Each row has a hidden score. How much does it go up from the first row of each pair to the second? 20 means little or no change, 40 a big rise and 0 a big fall. The score is a weighted sum of the row's numbers plus the product of two more (or one squared), each taken from its middle value.
[ -71. -119.    7.  -51.   12.   49.  -81. -127.    4.   58.]
[ 43.  10. -12. -25.  -1.  10. -41.   0. -22.  53.]: 15
[ 12. -32.   4. -51.  31. -14.  21. -56.   2.  11.]
[  9. -12.  45.  28.   8.  16.  14.   9. -16. -38.]: 6
[  7.   5.  -8. -19.  25. -22.   3. -27.  10.   2.]
[ 25.  12. -55.  31.  27.  -8. -14.  21.  22. -12.]: 14
[ -9.  28.   3. -13.  -7.   6.  18.  23.   0. -15.]
[ 41.  28. -44.  25.  32. -22. -15.   7.  30. -25.]: 19
[ 18.  10. -65.  -9.  22.  -4.  20.  25. -15. -24.]
[-20.   8.   2.   9. -28. -15.  38.  -8.  -4. -32.]: 22
[ 17.  -6. -20.   9.  18. -24.  15.  37.  25. -37.]
[ -3.   3.  36.  21. -10.  22.   3.  -6.   3. -41.]: 19
[  0. -10.  58.  32.  -8.  27. -16.  10.   2. -33.]
[ 39. -18.  -2. -29.  16.  -5. -22. -16. -12.  27.]: 25
[-2. 13.  5. 10.  3.  5. 13. -9.  3.  0.]
[  2.   5.  45.  21. -10.   8. -13.  -6.  18. -28.]: 19
[-58. -76. -20. -32.  17.  27. -64. -95.  27.  49.]
[ -3.  29.  29.  24. -24. -43.  17.  38.  32. -35.]: 12
[ -7.  29.  31.  32. -11.  -3.  11.  17. -17. -30.]
[  1.  36.   4.  -3.  26. -11.  34.  21.  13. -30.]: 20
[  9. -65. -48.  45.  42.  88. -51. -43.  42.  44.]
[ 19.   0.  -2.  28.  -2. -45.  14.  59.  50. -14.]: 5
[  2. -82.  -9.  66.  53.  87. -98. -59.  61.  33.]
[-26.  23.  23.   6. -58. -56.  40. -11.  14. -17.]: 27
[-73. -65. -36. -47. -89.  37. -30.  16. -74.  17.]
[ 11. -15. -16. -31.  26. -18.  19. -17. -21.  38.]: 29
[  7.  12.  -3.   6.   3.  15.   4. -16.  13.  20.]
[ -8.   5.  10.  -1. -40. -39.  31.  23.  26. -20.]: 18
[-10. -18. -16. -51.  22. -18.   1. -33.   3.  35.]
[-60. -72. -26. -69. -73.  28. -32.   6. -81.  28.]: 16
[ 16.  43.   5.  43.  32.  25.  11.  -8.  40. -11.]
[ 14.  -6.  68.  22.  14.  50.  15.  16. -10. -33.]: 10
[-67. -69.   0. -51. -61.  46. -11. -24. -53.  29.]
[-21.  26.  37.   3. -49. -37.  56.  20.  16. -19.]: 19
[ 12. -11.  -7. -18.  51.  -3. -24. -37.   2.  17.]
[ 44.  28. -39.  24.  16. -20. -15.   7.  26. -10.]: 17
[ 34.  12.   5.  -7.   7.   4. -51.  -1. -19.  63.]
[ 11.   0.  25.  55. -17. -45.  -8.  84.  54. -14.]: 8
[-40.  31.  13. -20. -50. -31.  54.   4.   3.  -3.]
[-37.  -5. -27. -25. -45.  40.  12.  13. -39.  -1.]: 14
[-22. -13. -21. -13. -44.   1.   5.  12. -53. -11.]
[ 41.  34. -37.  19.  16. -15. -16.  -1.  13. -13.]: 25
[ 35.   7. -34.  -7. -10.  -6. -16.  29.  -9.  25.]
[ -1.  25.  19.  14. -33. -55.  20.  31.  34. -12.]: 25
[ 28. -21.  -8. -35.  24.  -7. -18. -62.   5.  11.]
[-23.  11.  -5. -14. -35.  13.  17.  11. -35. -27.]: 10
[  7.   2.  57.  37.  16.  36.  27.  11.  -8. -28.]
[ -3.  22. -55.  -5.   6.   8.  10.   9. -38. -22.]: 12
[ 39.   1.  -4. -25.  14.   7. -43.   4. -24.  54.]
[ 41.  31. -17. -16. -10.   1. -32.  19.  -6.  62.]: 15
[-13.  24.  26.   0. -63. -42.  28.  -4.  21. -10.]
[ 16.  25.  38.  31. -23. -55.  17.  48.  41. -30.]: 9
[ 48.  18. -12.  -5.   4.   9. -31. -22.  -9.  39.]
[-34. -34.  -9.  28.  13.  -5. -76. -12.  -1.  74.]: 24
[ 19.  -3.  20.  25.  11. -60.  11.  42.  41. -27.]
[ 13.  29. -41.   7.  26. -12.  -6.  24.  -7.  -6.]: 19
[ 22.  11.  -1. -18.  25.   0. -28. -14. -15.  31.]
[ 18.  13.  -7.  -3.   3. -14.  27.  34.  12. -27.]: 14
[-32.  -6. -35.  -3. -27.  14.  18.  -1. -63. -14.]
[ 29. -24.  -6. -15.  20. -22.   0. -61.   2.  -3.]: 26
[ 22.  22. -50.  11.  16. -16. -14.  21.   6.  -3.]
[ 47.  12.  -4. -18. -13.   8. -46.  11. -15.  34.]: 21
[ 22.   1. -41.   4.  22.  -2.  14.  29.  -9. -13.]
[  0.  18.   4.  11. -23. -38.  29.  46.  35. -16.]: 20
[-46. -53. -26. -47. -79.  14. -10.  27. -62.   4.]
[-110.  -78.   12.  -57.  -18.   44.  -96.  -86.  -20.   66.]: 28
[ 23.  27. -17.  17.  34.  34.  44. -18.  23. -11.]
[  8.  -9. -23. -45.  23.  -7.  18. -42.   5.  12.]: 17
[-36.   4. -12. -13. -43.   7.  11.  14. -53.   4.]
[ -1.  18.  15.   5. -32. -11.  20.   4.   1. -47.]: 19
[  8. -11. -13. -51.  42.   3.  20. -21. -13.  40.]
[ 36.  15.  13.  -2.  -2.   8. -45.   4. -27.  56.]: 18
[-15. -48.   5.  47.  24.  75. -75. -45.  54.  35.]
[-47. -15.  -8. -16. -68.  17. -21.  18. -55.  20.]: 14
[ 22.   0.  83.  32.  12.  34.  -9.   2. -13. -34.]
[ 22.  56.  25.  -2.   4.  10.  23. -15.  21. -30.]: 27
[-46. -37.  28.  45.   0.  64. -70. -50.  55.  17.]
[  9.  -1.  52.  25.  13.  15. -18.   0. -12. -33.]: 7
[ 11.  -2.   8.   5.  16.   1.  17.  37.   2. -44.]
[-37. -22. -25. -31. -52.   1. -13.  24. -62.   8.]: 22
[-16.  24.  20.  -5. -54. -59.  35.  -6.  18. -16.]
[ 38.  15. -14. -14. -24.   4. -31.   8. -17.  74.]: 14
[-44.  37.  10.   1. -49. -29.  63.  -1.  16. -25.]
[ 20.  49.  16.   7.   1.  12.  39.  -6.  21. -31.]: 14
[-11.  27.  25.  10.  -7. -49.  24.  34.  28. -28.]
[ -80. -104.   60.   51.    3.  127.  -57.  -40.   15.   40.]: 27
[ -9. -19. -30. -58.  32.   9.  25. -31. -32.  25.]
[  3.   9.   2.  -3.  -2.  -4.  22.  29.  10. -29.]: 13
[-70. -57. -14. -41. -93.  33. -37. -10. -65.  30.]
[ 34.  -2. -70.   3.  -3. -14. -21.  20. -12.  31.]: 22
[ 25.  -1.  54.  26.  14.  50.  16.  -6. -14. -24.]
[ 48.   4.  -2.  -5.  -4.  11. -38.  19. -26.  36.]: 18
[ -7.  32.  25.   9. -50. -40.  22.  13.  15. -15.]
[ 31.  20. -18. -20. -11.   5. -35.  14.  -4.  47.]: 13
[ 35.  40. -26. -10. -14. -14. -26.  12.   0.  16.]
[-12.  10.  21. -13. -53. -50.  62.  17.   0. -15.]: 23
[ 13.  -2.   2.  34.   4. -49.  11.  64.  61. -25.]
[-24.  31. -22. -11. -13.   5.  18.  11. -50. -16.]: 24
[ 46.  11. -44.  23.  26. -21. -27.  26.   5.  -8.]
[ 36.  10. -43.  29.  24. -12.  -9.  30.   6.  -7.]: 22
[ 43.  -4.  -4. -34.  -7.  18. -66. -21. -32.  50.]
[-25.  27.  21.  -1. -56. -28.  56.   6.  21. -26.]: 21
[ -7.  40.  21.  32. -26. -42.  32.  40.  43. -33.]
[ 23. -10.  -7.  18.  29. -45.  35.  53.  33. -39.]: 14
[ 42.  -4. -45.  30.  32. -14. -20.  19.   1. -14.]
[ -1.  -5.  -9. -50.  42.  -1.  21. -38.  -3.   6.]: 31
[-21.  21. -25. -30. -16.  -2.  13.  -2. -38. -20.]
[ 24.   2.  -2.  11.  12. -58.  20.  28.  24. -28.]: 22
[-30.   2. -11. -16. -53.  11.  11.  17. -43. -15.]
[-62. -91.   0. -34.  17.  29. -48. -69.   5.  20.]: 26
[ 36.  30. -37.  -1.  -5.  -7. -45.  16. -18.  53.]
[ 41.  -3.   2. -26.  26.  18. -42.  -9. -18.  46.]: 17
[ 20.  -7.  56.  38.  10.  46.  14.  -2. -12. -39.]
[ 29.  26.   1. -10. -16.  11. -27.  17. -26.  66.]: 25
[ 11. -20. -18. -35.  33.   0.  20. -25. -10.  45.]
[-14.  22.  29. -12. -39. -41.  41.  20.  14. -26.]: 15
[ 15.  14. -50.   7.  29.  -1.  11.  16. -18.  -3.]
[ 20.  25.   1. -20.   3.  -3. -36. -10. -10.  35.]: 21
[  0. -21. -23. -51.  30.  -7.  30. -26.  -5.  39.]
[  1.  32.  -4.  39.  32.  22.  28. -15.  25. -20.]: 21
[-42. -20. -30. -18. -43.  14.  -5.  29. -44.  -9.]
[ -7. -32. -14. -71.  42.  -4.  31. -40.  -9.  34.]: 30
[-37.  43.  17. -17. -44. -31.  67.   6.  14. -17.]
[ 12.  -3.  70.  38.   9.  44.   9.  26.   7. -31.]: 9
[ 24.   6. -35.  11.  33. -21.   1.  25. -21.  -1.]
[  3.  -8.  27.  33. -15. -30.   8.  63.  43. -30.]: 17
[  3.  46.  39.  19. -28. -44.  11.  33.  27. -27.]
[ 42.  15.  -2. -22. -27.  15. -48.   8. -17.  57.]: 17
[ 29.  23. -51.  12.  30. -39.  -7.  18.  -1.  -1.]
[-42.  17. -31. -13. -19.  20.  12.   6. -45. -20.]: 16
[ 42.  10. -62.  14.  13. -30. -15.  39.   7.  -5.]
[ -8.  20. -54.   0.   7. -18.  32.  22.  -7. -26.]: 22
[ 30.   6. -14.  13.  33. -30. -15.  10.  30.  -7.]
[-35.  46.  14.  -9. -54. -50.  46.  18.  29.  -8.]: 26
[-25.   5. -18. -30. -45.  18.   4.  19. -47. -18.]
[ 17.  18.   2. -13.  -2.  -9. -21. -10. -17.  49.]: 28
[-18.  32.  26.  -4. -51. -41.  41.   5.   9. -15.]
[ -5.  17.  42.  50. -14. -37.  10.  63.  44. -19.]: 9
[ -4.  43.  22.  12. -37. -36.  27.  14.  43. -13.]
[ 22.  -1.   7.  39.  13. -50.  10.  80.  37. -32.]: 6
[ 29.  20. -58.  -9.  21.  -7.  10.  29. -10. -17.]
[ 48.  12. -31.  21.  18. -20. -17.  34.  27. -21.]: 21
[ 24.   5.  -2. -31.  12. -15.  11. -45.  11.  15.]
[ -4.  17.  21.   7. -42. -47.  36.  18.  22. -10.]: 16
[ 14.  15.  19.  19.   2. -51.  12.  56.  64. -24.]
[ 28.  -9.   2. -25.  14.  -9. -42. -24. -18.  30.]: 29
[  5.  16.  25.  25. -14. -54.   0.  64.  33. -18.]
[ -5.  24.  26.   4. -43. -60.  50.  25.   6. -13.]: 28
[  2.  -5. -20. -11.  38.  -5. -17.  -6. -17.  23.]
[  9.   3.  68.  21.  10.  18. -18.  -3.   2. -51.]: 17
[-24.   0.  22.  13. -47. -48.  16.   8.  15.  -9.]
[ -8. -14. -10. -81.  28.  -8.  13. -28. -12.  34.]: 21
[  3.  28.  28.  28. -29. -53.  10.  30.  37. -18.]
[ 21.   0.   8.  27.  -7. -41.   9.  79.  44. -23.]: 6
[  3.  32.  23.   0.  17.   1.  27.  40. -14. -30.]
[  9. -65. -19.  75.  46.  79. -70. -38.  46.  21.]: 24
[ 33.  -2. -48.   1.  -8. -18. -19.  -2.  -3.  45.]
[-25.  32.   0.  -4. -18.  -9.  36.   8. -30. -28.]: 12
[ 22.  27.   2.   0.  29.  27.  40.  -6.   2. -10.]
[ -5.  22.  15.  19. -18. -60.  22.  54.  38. -40.]: 16
[ 16.  -8.  -2. -29.  38. -22.   5. -55.  -4.  -4.]
[ 43.  -1. -35.  29.  32. -12.   3.  30.  -2. -12.]: 18
[-14.   6.  -7.  -3. -21.  -7.  38. -25.  -9. -22.]
[-53. -33.  21.  28.  14.  64. -55. -50.  61.  -2.]: 31
[  2.  32.  20.  10.  18.  20.  31.  -7.   5. -31.]
[ 21.  -9.  37.  35.  10.  27.  24.   8.  -8. -37.]: 16
[ -2. -13.  -8. -67.  41.  -7.   0. -39. -11.  11.]
[ 7. 33.  0. -9.  5.  6. 25. 32. -6. -8.]: 8
[ 16. -22.  69.  31.   6.  38.  -7.   3. -15. -30.]
[ 25.  40.  21.  16.   8.  24.  47.   0.  -4. -28.]: 29
[-47. -50. -25. -18. -58.  20.  -9.  29. -56.  14.]
[-74. -60. -20. -48. -72.  23. -36. -34. -54.  36.]: 20
[ 32.  15. -44.  19.  -8.   2. -40.  19. -39.  29.]
[-21.  48. -13.  16.   8.  -7.   5.   8. -23. -15.]: 18
[ 38.   4. -37.  14.  28. -26. -28.  18.   7. -12.]
[ 21.  37.  25.   8.   7.  19.  29.  -5.  21. -42.]: 23
[-11. -29. -14. -55.  27.  -7.  15. -29. -10.  37.]
[ -8. -85. -29.  54.  29.  91. -70. -49.  41.  52.]: 20
[ 20.   0. -25.  19.  12. -35.  16.  33.  34. -51.]
[ -3. -43. -35.  56.  51.  64. -49. -50.  46.  31.]: 26
[ 20. -15.  -8. -31.  15.   6. -39. -36.  -2.  38.]
[ -9.  -7.   3.  -3.  29.   0.  -3. -39.   5.  22.]: 18
[ 10.  -1. -23.  -1.  41. -15.  -2.   8. -12.  33.]
[ 33.  31.  -3.  -8.  -7.  14. -41.   9. -34.  62.]: 16
[ 36.  -3.   9. -15.   8.   0. -17. -26. -14.  28.]
[-21. -16. -26. -20. -54.   7.   0.   7. -55.  -5.]: 11
[ -70. -108.   -9.  -47.    8.   43.  -71. -102.    5.   39.]
[ 32.   5.  -5.  15.  23. -53.  12.  50.  55. -38.]: 13
[-127.  -81.   32.  -51.  -13.   52.  -92.  -75.  -12.   98.]
[-25.  43.  16.  -8. -55. -40.  43.  -3.  24. -13.]: 12
[-20. -29. -30. -50.  25.  -5.   4. -43.  -7.  33.]
[-25.  36.  18.  -8. -60. -46.  45.  18.   0. -18.]: 18
[ 16.   1.  29.  36.   9.  20.  12.  14.  -2. -28.]
[ 17. -31.  -7. -38.  17.  -6.   1. -29.  -1.  22.]: 28
[-15.  41.  27.  14. -33. -40.   8.  12.  24. -16.]
[ -3. -26. -13. -46.  11.  -4.  23. -32. -10.  34.]: 23
